Each named turn below is shown by a few rows before and after it. Which turns, in which order, take the first row of each later pair to the second? The first pair is answered.
turn sedi:
-31.4  44.2   7.8 -24.8 -41.5  -7.6   0.1  -9.2 -21.0   1.8  12.6 -19.9  26.4 -24.2   9.1   5.4   8.0   4.7 -34.1 -31.6 -25.1  -0.4 -18.7 -14.6  14.0  33.8 -15.0 -29.1 -20.1  -8.0 ->   9.4  27.9  -8.4 -22.7   9.0  29.2 -39.6  -2.2  -5.1  16.1   1.3  -3.9   4.8  -9.2  16.0 -38.8 -33.3 -19.7 -33.7  20.0  -5.6 -15.5   8.6 -18.8  22.9  19.3  12.2  41.0  -0.8 -43.0
-30.2  -8.1   5.5  19.9  -0.4  18.2 -18.2 -10.2  -6.5 -17.5   8.5  16.7  -9.7   4.1 -29.9  -2.8 -14.4   1.8   3.5 -16.8  12.7  -0.2  38.6   3.1  14.2   9.1   8.1  -0.1  23.9 -20.5 -> -41.9  14.5  12.6   3.0  -7.7  15.2  -3.2 -19.7   3.3  -7.2   5.6 -15.8  -0.2 -15.5 -40.2   1.1   9.9  10.8   0.8 -32.0  17.9 -19.0  -3.9  -3.2   5.5  14.1  -9.9 -10.5  -1.2  -0.1
 -6.8   0.0  18.9  -4.2 -17.8  -4.5  15.6   0.2  10.7 -11.1   5.2  -5.6   0.6  -7.8 -18.6  -3.0  11.1  13.4  -0.4  -2.1   1.3   2.5 -16.0   1.2  -7.3  11.3  -9.7  -5.1  -8.4  10.1 ->  13.4  -9.2  11.4   1.0   4.1  10.5  -3.3   5.5  16.3  -6.9   1.3   5.4  -8.7   3.1 -12.8 -20.0 -11.6   3.9   1.2  21.3  10.1  -0.2   2.2  -2.1  -1.3   2.6   4.2  22.5   5.3  -6.1
turn vimit:
  9.7  -1.9  17.0  -4.1  -2.8   3.5 -11.7  -7.0  -4.0  11.8  14.3   2.8   7.5 -19.6  30.3 -18.4 -15.2 -11.2  -3.3   0.5 -38.0   2.6 -11.3   5.2  19.0  -7.8 -11.1 -12.6 -18.4 -11.5 ->  15.5   4.0   9.6 -11.6   5.2  -6.9  -4.1  -4.7  -9.2  19.2  10.5  -5.0   8.0 -19.6  38.1 -14.2 -14.7 -16.8  -2.7   5.9 -32.7  -6.7 -15.7   8.6  12.3 -15.9  -3.0  -7.6 -21.0  -8.4
  2.9   8.8 -12.4 -11.0  -1.0   4.3  12.0  12.5  13.6  -1.1  -1.3 -14.7  -1.1   4.7   6.4  -6.4  21.7   3.8  -9.9  11.0  17.5   7.8   8.1   3.5  -8.2   9.9  14.2  19.1 -23.5   7.4 ->  -6.4  12.0  -9.3  -5.3  -6.0  10.2   5.5  11.0  15.8  -8.5   2.6 -11.6  -1.3   3.6   0.5  -9.4  21.2   7.5 -10.9   6.0  15.4  10.6  13.5  -0.3  -2.8  19.1  10.1  17.4 -20.6   2.2
  8.8   8.8 -15.0   9.6   7.3 -20.2  -1.7   3.3  16.2  -3.1  -9.8   3.7  -1.4  11.1   5.0   4.0 -22.9 -20.3  -4.4   1.2  10.8   0.0  11.7 -15.4  -2.3 -17.7  14.3  21.6  10.6 -22.6 ->  -1.1  15.4 -15.9  14.0   3.2 -16.0  -8.0   1.3  16.3 -12.9 -10.8   3.2  -0.4   9.8  -0.1   1.7 -22.5 -16.6  -6.4  -4.5   9.1   1.7  13.7 -19.5   1.8  -8.3  12.2  21.3  12.2 -24.8
turn boli:
  4.4  -1.6 -24.4  -4.7  19.5 -16.4  16.1   5.9 -17.4  -4.6 -12.9   7.3 -11.5  17.4  -6.6  20.1  -2.5   1.8   4.5  12.4  26.1  -8.0  15.3   9.4 -12.7 -13.3  19.8   6.3  14.9   4.8 ->  19.4 -17.6  -9.8  -5.1  17.6  -8.7  20.1   1.3  -4.5   0.1 -11.7   8.7 -15.4  15.0 -17.6  13.9   5.6   0.3  10.9  12.7  27.5  -6.6  -1.4  16.1 -19.4 -18.0   8.3  11.3  13.6  15.2
 28.1 -10.0  15.7 -27.1  29.5  19.4 -20.2 -32.4  10.1  20.8  15.2   1.4   4.5 -35.0  24.2 -16.1   8.4  19.8  -3.5  11.0 -12.2 -11.5  21.4  14.1 -18.2 -15.0  11.1  -7.9  -7.7 -14.3 ->  25.8 -14.4  25.5 -22.3  16.0  18.3 -13.2 -34.2   9.1  15.9  21.0   8.4   6.7 -35.7  20.2 -13.1  16.9  22.9  -3.8  -1.1 -21.3  -1.0  17.5  18.4 -17.8 -11.6   0.3 -25.0  -7.3  -8.5
-11.1  11.3   0.4  -7.6  31.9  25.3   4.3   1.8   4.5 -10.9   8.4 -27.0  10.6 -26.6  -7.0 -10.7 -14.8  30.5 -10.2   0.0  14.1 -24.2  16.7   0.8  17.2 -12.2  26.5   6.1  24.3 -15.1 ->   7.5  -6.1  14.0  -7.6  32.5  40.1  10.0  -1.5  18.6  -4.2  10.1 -24.6   5.0 -29.9 -22.1 -17.2  -5.5  31.5  -3.7   1.9  14.2 -21.9  -0.2   7.4  10.7 -17.3  13.9  12.5  21.9  -1.6
Pairs:
Each pair is 2 to 3 turns apart.
  6.2 -42.0  30.1  24.6 -10.9  39.3 -11.6  -9.0  19.3 -17.6   7.2  27.3 -12.3   9.0 -41.5 -12.1  10.1  17.0   0.4  -1.0  19.4  21.5  18.0 -16.8   3.2   4.8 -15.4  10.3   7.5   5.4 -> -45.2  -5.2  16.4  23.3 -28.8  12.5  -3.2  -6.8  -4.8 -30.6   9.8  15.5   7.9   3.6 -27.9  11.1  11.2  29.0 -13.2 -23.6   7.7  22.7  24.7 -28.9  12.0  21.0  -7.8 -27.5  -1.2   0.0 : sedi then boli
-31.7   2.8 -43.5 -11.2 -16.9  15.7  -1.7  13.7  -3.8  -2.5 -18.8   5.4   3.6   8.5  18.5   0.5  30.8   3.5 -58.2 -38.3  25.4  -1.2  23.9  -8.2   2.4  19.5   3.3  18.0 -10.6  -7.3 -> -20.3   0.0 -37.5 -17.8 -14.5  17.0   5.7   9.4   4.1   6.1 -22.6  -3.9   2.3   4.6  10.6   0.6  41.3   5.8 -55.4 -38.1  32.3  -9.5   1.7  -6.5  -7.9  14.9  -7.3  25.3 -17.4   4.6 : boli then sedi then sedi
 -2.2   5.0  -2.8  -7.9 -14.5   3.3  26.9 -26.7  -0.3   9.8  24.2  -4.4  -7.8  -4.9 -27.3  16.5  43.4  -2.1  35.6 -19.6  34.5  11.1 -26.3   4.7 -15.0  -7.9 -26.6 -25.9 -23.0  39.2 ->   8.4  26.2 -34.0 -14.2  40.0  28.2 -14.3 -16.9   5.3  20.7   9.1  -8.5 -19.1   3.3 -10.3 -18.5  -1.3 -18.1  26.2  23.2  53.3 -18.7   1.4 -12.3   0.6 -10.2  10.5  33.4 -14.8  -0.7 : boli then sedi
  6.7 -27.6  11.6   5.5 -11.4  16.2  -9.7 -12.1  21.9  -7.4   9.4 -10.9  -5.5  -7.7 -29.4 -15.2  12.4   0.6  -1.3 -27.9  -6.4   4.2 -16.2  -8.4   7.7   8.2 -19.5   2.4  -9.4  12.6 ->   1.1  -6.0  -5.1   1.9   9.2  23.4 -26.0 -10.4  20.8  -2.6   2.9 -19.2  -4.4  -8.2 -19.6 -28.2  -5.6  -4.3 -10.3 -16.0  -1.0 -12.2  -6.5 -20.4  18.4  11.4  -0.5  22.0 -12.0  -6.4 : boli then sedi
 36.1 -29.0  15.9   4.3 -17.4 -10.0  -2.5   4.5   7.3  13.4   1.5  20.9  15.1 -16.8  17.1  -1.3  -2.5 -13.2  -2.9   4.8 -28.9   6.1  -9.2   9.6   5.3  -8.1  -4.0 -20.8   3.6  10.5 ->   4.8   8.7 -17.6  -0.5  -1.0 -24.6 -14.5  10.9 -10.8   6.0 -10.0   6.6  17.8 -12.3  32.7   8.0 -21.1 -12.8 -14.1  12.2 -18.2  -9.9  19.6  -4.9  13.1  -2.0  24.6 -14.0   6.3 -10.0 : boli then boli then vimit
-19.8  33.8 -49.8  -1.6  22.9  -4.4 -20.2  -1.9  -9.1 -27.3 -30.0 -45.8  -2.0  -5.1   3.2  -2.7  -4.1   4.2 -24.9  -3.1  33.6 -32.9   5.3 -37.3  12.0   2.4  -2.0  19.9  -4.4   9.0 ->   6.5 -38.3 -29.4  34.8  -5.0 -10.3 -18.4   8.3 -22.3 -50.1 -13.4  19.1 -14.1  22.5   7.0  10.1  -7.0  -3.7  -4.4  -6.4  13.4  25.3  54.5  -9.2  15.5 -10.4  -5.4  -1.0  35.5   6.2 : boli then sedi
 21.2   3.1 -30.7 -26.9  34.0 -18.8  12.8   9.7  -4.4   6.3 -30.3 -18.5 -21.1  23.3 -11.9  10.3  23.4   2.8  -2.0   7.6  28.4 -26.5  -8.6   6.4 -19.9 -17.2   7.3  23.5   0.8  17.8 -> -14.5   0.6 -38.8  -4.5  10.9 -30.9   5.2  16.7 -26.5 -26.5 -22.9   5.5 -16.7  35.4 -11.7  27.8  16.6  10.4  -4.8  -8.9  17.4  -0.9  38.0   4.6  -4.6  -2.8  15.3  -3.0  22.6   2.2 : sedi then vimit
 12.3 -22.9 -22.9   4.6   4.5  -0.2 -16.8  15.6  -1.7 -17.8   3.4  31.1 -11.8  28.4  12.5   6.1  -2.4   7.2   3.2   8.3 -13.2  10.8  37.8   8.4   6.1   3.6  10.9  -0.8  23.0 -18.9 ->   4.9  -8.6 -11.1 -16.0 -15.2 -18.3  19.0   6.3   5.8  -5.9   2.5  -3.3  -0.6   9.2  -2.7  25.5  37.2  20.7   1.4 -19.5 -12.4  -0.7 -18.6  14.4 -17.0   3.1 -17.0 -29.0  -4.6  21.8 : vimit then boli then sedi
  2.6 -10.8  10.4  -2.9   5.2  25.8   2.5 -25.2   3.5   0.4  21.6  20.4  10.8   6.2 -28.8 -19.2  30.0  13.0   3.9  -5.6   5.9  11.4 -11.1  24.8  -6.8 -12.8 -18.3  -1.9  -8.4   9.5 -> -35.9  22.9 -20.1  -0.2   9.5   2.6  -6.4 -15.7 -23.9 -11.2  16.2  16.0  21.7  12.0  -5.7  -4.7   9.3  13.7  -9.5  -4.6   4.7   6.4  26.6  10.7   7.8  -3.5  14.5 -11.9  -1.1 -17.6 : boli then boli
 -2.8  -9.5  13.6  15.6 -12.9   0.6  -4.4   0.9  -6.6  -5.1  21.3  18.4  15.9  -0.8  10.9  -3.8   6.4  13.7 -10.6 -18.5 -24.6  31.3   8.7   6.3   6.2   3.8  -7.3 -27.2  -3.4  -6.8 ->  -3.0  -1.8  -2.6  14.1   2.4  -4.1 -13.7   7.4 -15.0  -0.4  15.6  17.0  14.2   5.7  24.0  -8.6 -11.6   6.8 -13.7  -3.9 -17.7  22.8  28.2  -0.6   9.9   0.7  12.6 -15.5   0.8 -22.5 : boli then vimit
 -7.6 -69.4   5.9  15.6 -19.4 -16.7  20.2  -9.6 -11.5  15.3  23.1  11.9   0.9  11.7 -17.8   1.6  11.1  17.5   3.1  -2.3 -30.1   5.6  13.4  17.9  -7.3  14.3 -38.5 -17.7  19.5  33.3 ->   7.1 -78.7  -1.1  18.0  -2.1  -6.4   3.6  -4.2  -8.3  19.9  18.6  21.7  -5.5  18.3 -10.1 -15.3  -7.5  10.6   4.3  17.2 -23.4   4.3  30.6  17.2  -3.7   7.7 -26.3   5.1  32.0  19.3 : sedi then sedi
 -3.6 -19.7  19.2   9.4 -16.2  -7.7  -3.4  -9.6  -9.5 -23.2  -1.6  35.1  -6.0  15.4 -10.8   3.6  -0.3  13.9  10.2 -13.5  -7.3  32.0  16.2   3.4  -1.0   6.6  11.7 -12.2  11.2   5.8 ->  14.0 -25.8  17.9   8.3  -2.5   9.8 -16.2  -8.4   0.4 -16.0  -6.1  36.7 -14.1  17.3 -10.8 -14.7 -10.6   8.1   9.5   2.1  -0.8  25.0  14.7   1.3  -0.4   2.6  14.1  12.2  12.9  -0.5 : sedi then sedi then boli
-35.0  11.1 -21.0  -9.4  10.3  -6.6 -18.4  -1.0   7.7 -10.3 -24.9   1.6   0.0 -15.2 -38.0  15.5 -14.8   1.9 -10.2 -10.8  10.6 -22.1  60.1 -15.8  16.6  -7.0  24.3   5.0   3.8 -23.3 -> -32.1  20.3 -19.1 -16.8  15.9  -0.2 -18.4  -5.4  14.8  -3.4 -27.0  -7.0   1.4 -19.9 -41.2   9.6 -11.8  -0.1 -10.9  -8.6  15.8 -31.6  46.5 -17.8  12.9  -7.3  21.2  11.8  -4.2 -21.2 : sedi then sedi
-58.0  20.0 -10.8  -3.6  -7.1   6.4  30.7  -1.1 -29.7  -4.8   5.6 -13.6 -20.5 -12.6  -8.6  31.2   5.2  15.1 -32.7 -27.3  12.0  -1.7  22.3  -9.2 -22.5  11.0  -5.0 -24.7  21.0  19.2 -> -60.0  23.3 -19.3   3.8   7.2  18.1   7.9   1.6 -29.3  -9.9   5.0  -2.5 -21.1  -8.5   1.7  13.4 -19.0   9.2 -36.3 -12.6  11.0  -2.6  47.0 -18.5  -8.5  14.7  11.1  -8.4  30.3  -3.7 : vimit then boli
 -1.0  -3.3   7.5  -3.5   1.3 -13.2   4.8  -5.2  -3.9  12.2  18.0 -15.2   3.9 -16.1   3.0  11.8   3.0 -18.2   9.4 -13.3 -15.3  -4.7  -4.6   0.0 -13.4   5.5  13.5  -9.1 -17.0  12.4 ->  -1.0   1.9  -1.7  -5.8  12.4 -15.0   0.1  -4.7  -5.0  15.2  13.7 -19.1   4.7 -13.2   7.1  10.8  -4.0 -22.2   8.2  -6.8  -8.0 -13.7  -2.1  -4.7 -12.9   2.5  21.8   2.3 -16.3   4.9 : boli then boli
 26.9  23.0 -37.1 -20.0  28.2 -12.2  -2.7  -0.2   7.5  18.6 -26.6  -1.5  -9.5  11.9  38.3 -23.4 -22.6 -30.7   6.1  -1.8  14.2 -19.0   3.8  20.0 -12.9 -32.2  29.2  15.0  -1.0  -6.8 ->  15.3  37.2 -30.8 -30.1  19.1 -17.3  10.7  -5.6  13.9  21.5 -26.1 -21.7  -0.6  -0.5  29.7 -16.3  -0.8 -21.7   2.7 -16.5  14.3 -27.9 -27.3  17.0 -22.1 -25.5  13.8   1.5 -18.4  10.6 : sedi then sedi
 61.5 -38.4  16.4  15.9   3.3  -4.3  23.8   2.5  -3.3  39.8   6.4   8.5  -9.2  -6.6   7.3 -14.3  27.5 -12.0  16.5   7.4 -16.6  -8.8 -10.3  -4.3 -22.1 -31.3 -17.4 -12.6  -7.5  12.0 ->  51.8  -6.7 -12.1   1.6  28.6 -14.3  18.7   7.0 -12.5  47.9  -7.2 -11.9  -3.7  -8.6  23.2 -12.3  14.3 -15.6   5.3  21.0  -5.4 -35.6  -8.3 -14.2 -22.2 -34.2   5.1   5.3 -16.4  -0.1 : boli then vimit then sedi
 24.6   1.2  24.0 -13.0   1.1  24.5  22.2 -16.4  29.5  14.4  12.7 -13.6  11.9 -12.2   5.9   4.8  13.0   1.7  -6.8   0.4  10.7 -32.9 -59.0  12.9  -4.5   4.6 -42.9   8.4 -31.5  22.0 ->  30.9 -38.0   0.2  20.7  11.6  15.4  -7.5   5.8   0.1 -10.6  17.3  43.7  -5.1  26.8  33.9   8.5 -34.5 -15.3   0.9  29.1   5.9   0.8  35.7  20.1  15.8  -6.7   0.9  19.8  23.4 -20.4 : vimit then sedi
-20.3  33.9 -14.4 -16.1  18.3 -48.8   6.8  39.7   3.1  12.7   2.1  19.2  -3.3 -19.0  23.5 -11.9 -21.7 -16.8   7.1   0.6  -1.8  12.7  32.5   8.3  12.4 -11.0  30.0  -7.5 -18.1 -15.7 ->  -4.7  41.4  -8.0 -32.3  30.5 -36.2  13.5  30.9  22.6  28.2  -4.5  -7.4  -6.9 -30.9   8.7 -21.1  -6.8 -16.7   5.7   3.2  10.5  -9.1  -7.6   6.4  -0.3 -15.4  16.7   9.4 -32.2   3.0 : sedi then boli
 -9.8  -0.2  -7.2  -9.7 -12.3   7.1  -9.8   7.5  13.9 -28.1 -48.9 -39.6  14.0 -10.3 -23.0  20.1 -10.9  -1.0   4.1   6.5  35.2 -21.1  19.4   0.3  -5.6  14.5  18.2  -1.5  -8.6 -16.1 ->   5.5 -22.5  17.7  -7.5 -24.9  18.7  -1.7   1.6  27.0 -25.2 -41.0 -32.3  11.6 -16.1 -38.7  16.1   5.3   1.2  11.6  -1.6  29.6  -9.5  -2.7   9.0 -11.4  13.7  -4.8  -6.8 -12.7   0.2 : boli then boli
  9.3 -23.8   7.1  12.8 -40.2  11.1 -21.1  18.7 -28.5 -16.8   9.7   9.2  -9.7 -13.2   0.1  11.1   4.9  22.5  18.1   3.3 -32.6  38.5  11.4  -2.1 -19.5 -21.9 -14.0 -30.4   3.5  -5.2 ->  21.1 -10.0 -24.1  -4.4  -8.9  -8.2 -18.6  29.8 -40.9   2.1  -6.9  -6.3 -11.6  -4.5  22.5  19.9 -12.1   9.1  14.4  31.9 -16.2  14.8  18.6  -0.2 -29.6 -44.5  17.0  -6.7   4.1 -12.8 : vimit then boli then boli
 14.3   8.4 -29.9 -14.5  23.9   0.1 -10.5  10.3   7.3  30.0 -20.4 -20.4  -4.4  -0.9  14.2 -12.2 -26.2 -12.5  -6.1  39.0  21.1 -18.9  11.8  -3.4   4.2 -18.3  30.8  39.5   9.6 -14.2 -> -53.1  21.3 -24.8   6.8 -31.0 -24.3   0.4   7.1 -17.3 -14.8  -2.6  -7.7  11.2  -3.2   3.7  23.6  -8.0  12.2 -12.9 -10.8  -0.9  13.3  39.1  -5.5  18.3  14.3  19.2 -28.7  14.6  -7.7 : vimit then sedi
  7.3  -5.2  13.6  17.3  -5.4  14.1 -14.6   1.7  -1.2  -5.8   1.7  21.6   4.8  -6.1  -3.8 -23.9 -15.7  -3.4   6.2 -12.9 -15.6   6.7  20.2   4.3  14.0   4.5   2.3   7.2   0.6  -6.3 ->   9.8   6.2   9.8  10.1   5.6  21.7 -18.1   1.3   7.9   2.3  -3.1   8.4   6.0 -11.9  -6.3 -32.4 -15.2  -4.2   2.2  -6.4  -7.2  -8.0   8.3  -1.0  13.1   3.5   5.4  19.7  -7.5  -6.1 : boli then sedi then sedi
 32.4 -18.7 -24.2  18.4  -3.9  39.4  -1.8   4.0  18.3  -0.5  -2.7  19.2 -33.5   6.0 -23.1 -21.3   3.0  -2.5  15.9   3.1   9.3  31.9  -1.0   1.9 -14.5   2.9 -30.2  50.3   3.8 -18.0 ->  29.2   1.6 -48.6  -0.4  14.7  16.9   9.3   9.9  10.6  12.8 -18.7  -8.3 -32.9   8.9  -9.5  -4.4   2.9  -4.2  10.0  11.7  29.2   7.9  -7.1   1.9 -28.5 -10.7 -14.0  61.5   0.2 -12.2 : vimit then vimit
 12.7  24.0   7.0  -2.1  11.9  17.8  17.9 -16.1   4.1  35.8  12.2  -7.0  35.3  -9.8  52.4 -50.9 -19.1 -22.0 -20.9 -28.3 -24.6  16.0  -9.0 -10.1 -10.1  12.1   4.0  -6.0  18.0  -3.4 ->  27.4  12.4   6.9  -2.0  21.1  22.5  14.7 -13.4   7.2  39.5   9.1  -2.5  27.3  -3.0  53.2 -56.4 -21.8 -26.2 -16.4 -18.2 -19.1  16.6  -3.0  -5.5 -14.0   3.6   7.8   6.1  23.8  -3.6 : sedi then boli then boli
  7.3  -5.7 -22.0  21.4  20.0  16.6  25.5   1.0  36.1  -7.3 -13.4  87.3  13.7  23.4  -6.2 -23.3   4.3 -25.7   9.8   0.8  -8.3  22.7  -4.6 -14.0   4.4  -1.4 -19.9  17.4  24.8  -8.2 ->  12.1   5.1 -21.0   9.0  30.3  23.8  25.5  -3.7  46.7   3.6 -18.1  67.2  11.8  16.4 -12.0 -32.4   8.3 -24.8   6.4   4.0  -0.9   4.9 -28.0 -20.3   0.4  -0.9 -26.6  30.6  11.7  -2.0 : sedi then sedi
-16.5  29.5  -4.2  -7.1   6.0  10.3  -4.2 -14.6  11.5   8.6  -3.7 -20.7   4.2  -2.9  -7.2 -23.8  -1.5   4.0 -16.0   4.8   9.0 -25.1 -15.4 -15.5   4.1  22.2  -3.6  -0.6 -14.5 -12.6 -> -12.7  18.9  14.9  -3.6  -8.1  12.7   3.3 -19.0  16.9   4.4   3.0 -16.4   3.8  -8.4 -16.2 -24.8   9.8   8.1 -11.3  -4.9   0.8 -14.4 -26.1 -10.8   2.7  23.4 -19.6 -13.7 -16.6  -2.3 : boli then boli
-20.4  54.3  -9.7 -19.0   9.8  -3.5  22.2  23.0 -12.3  21.7   3.4 -25.8 -28.7   2.6 -15.6  41.6   5.2   2.4  12.6 -20.9  32.1 -47.5  -0.5  -8.7 -19.5   6.5   6.0  26.1  13.9   5.0 -> -32.0  47.5  -8.7  -9.8  -5.3 -15.4  29.2  25.2 -24.7  10.6   9.6 -16.0 -22.5   4.5 -12.4  57.0  12.9   6.9  13.9 -33.5  24.4 -34.2  12.5  -5.5 -16.3   8.9   4.1   2.8  19.4   7.1 : sedi then sedi
  3.0 -15.2  -9.7  14.1  -8.6  15.1  -4.4   0.1   5.9  -9.8  -2.9  10.8 -18.5   7.9 -19.7  -6.2  -1.9   1.1   2.4   2.5   8.9  13.1  12.5  -9.5   1.5   2.8  -0.1  16.0  20.9  -2.1 -> -23.7  10.2 -16.6   7.5 -18.0  -1.2   6.6  -0.2  -5.3 -15.1  -3.5  -4.7  -5.9  -0.5 -15.8  11.7   4.1   9.1  -6.3 -15.0   4.3   6.7   7.5 -16.5   0.5  11.4  -0.6  -6.9  10.1   4.0 : sedi then boli
  8.5 -13.6  -8.6 -14.5 -13.4 -51.4  46.6  12.7 -32.8  12.1 -12.4  -6.6   1.6   7.5  13.4  46.9  25.6  -1.6  -3.8  -6.5   0.1  -0.9  -5.8  26.2 -30.5 -32.1  14.0 -33.3   5.8  15.2 ->  23.3   4.3 -27.2 -29.3  26.7 -29.9  29.2  12.8 -22.0  29.6 -25.8 -24.5  -4.9   6.6  15.2  22.7   7.3 -11.9  -9.7  20.4  21.9 -31.0 -11.6  14.6 -29.8 -38.9  28.1  12.4   0.1   0.3 : boli then sedi
-23.0   2.3 -16.9 -27.0 -14.0   0.9   8.2  16.2 -10.3  20.6   1.7 -20.7 -20.8  -5.4  32.4  10.0  26.1 -18.1   3.9   4.7 -21.3  -8.7 -43.1 -17.7   6.8   1.0  -9.7 -12.9 -12.0   1.5 -> -40.0  -3.7 -17.0 -12.7 -27.0  -3.5   0.4  17.7 -20.1   1.7  10.9  -2.5 -22.2   1.2  32.3  17.4  20.8 -16.6   4.1  -2.9 -28.1  10.1 -16.2 -20.5  16.4  12.4  -4.7 -25.0   3.6  -8.3 : vimit then sedi then sedi
  9.0  -7.6  -1.9 -11.5   9.8  -5.0  14.9  -4.9   2.2   2.1  -2.5  -5.8  10.2   5.8 -10.0  -5.6  12.1  13.3  10.0   3.0   0.9  -7.7 -20.1  13.8 -15.4  -5.3   0.6   3.7  -3.8  15.9 ->  13.7 -24.3   3.4   0.3   5.4  -6.7   9.2  -1.6  -2.4  -5.2   4.1  15.5   6.8  14.8  -5.1  -5.5   4.1  10.7  14.3   6.8  -5.4  10.4   2.9  16.6  -7.9  -7.8   6.9  -0.1  10.7   6.1 : sedi then boli
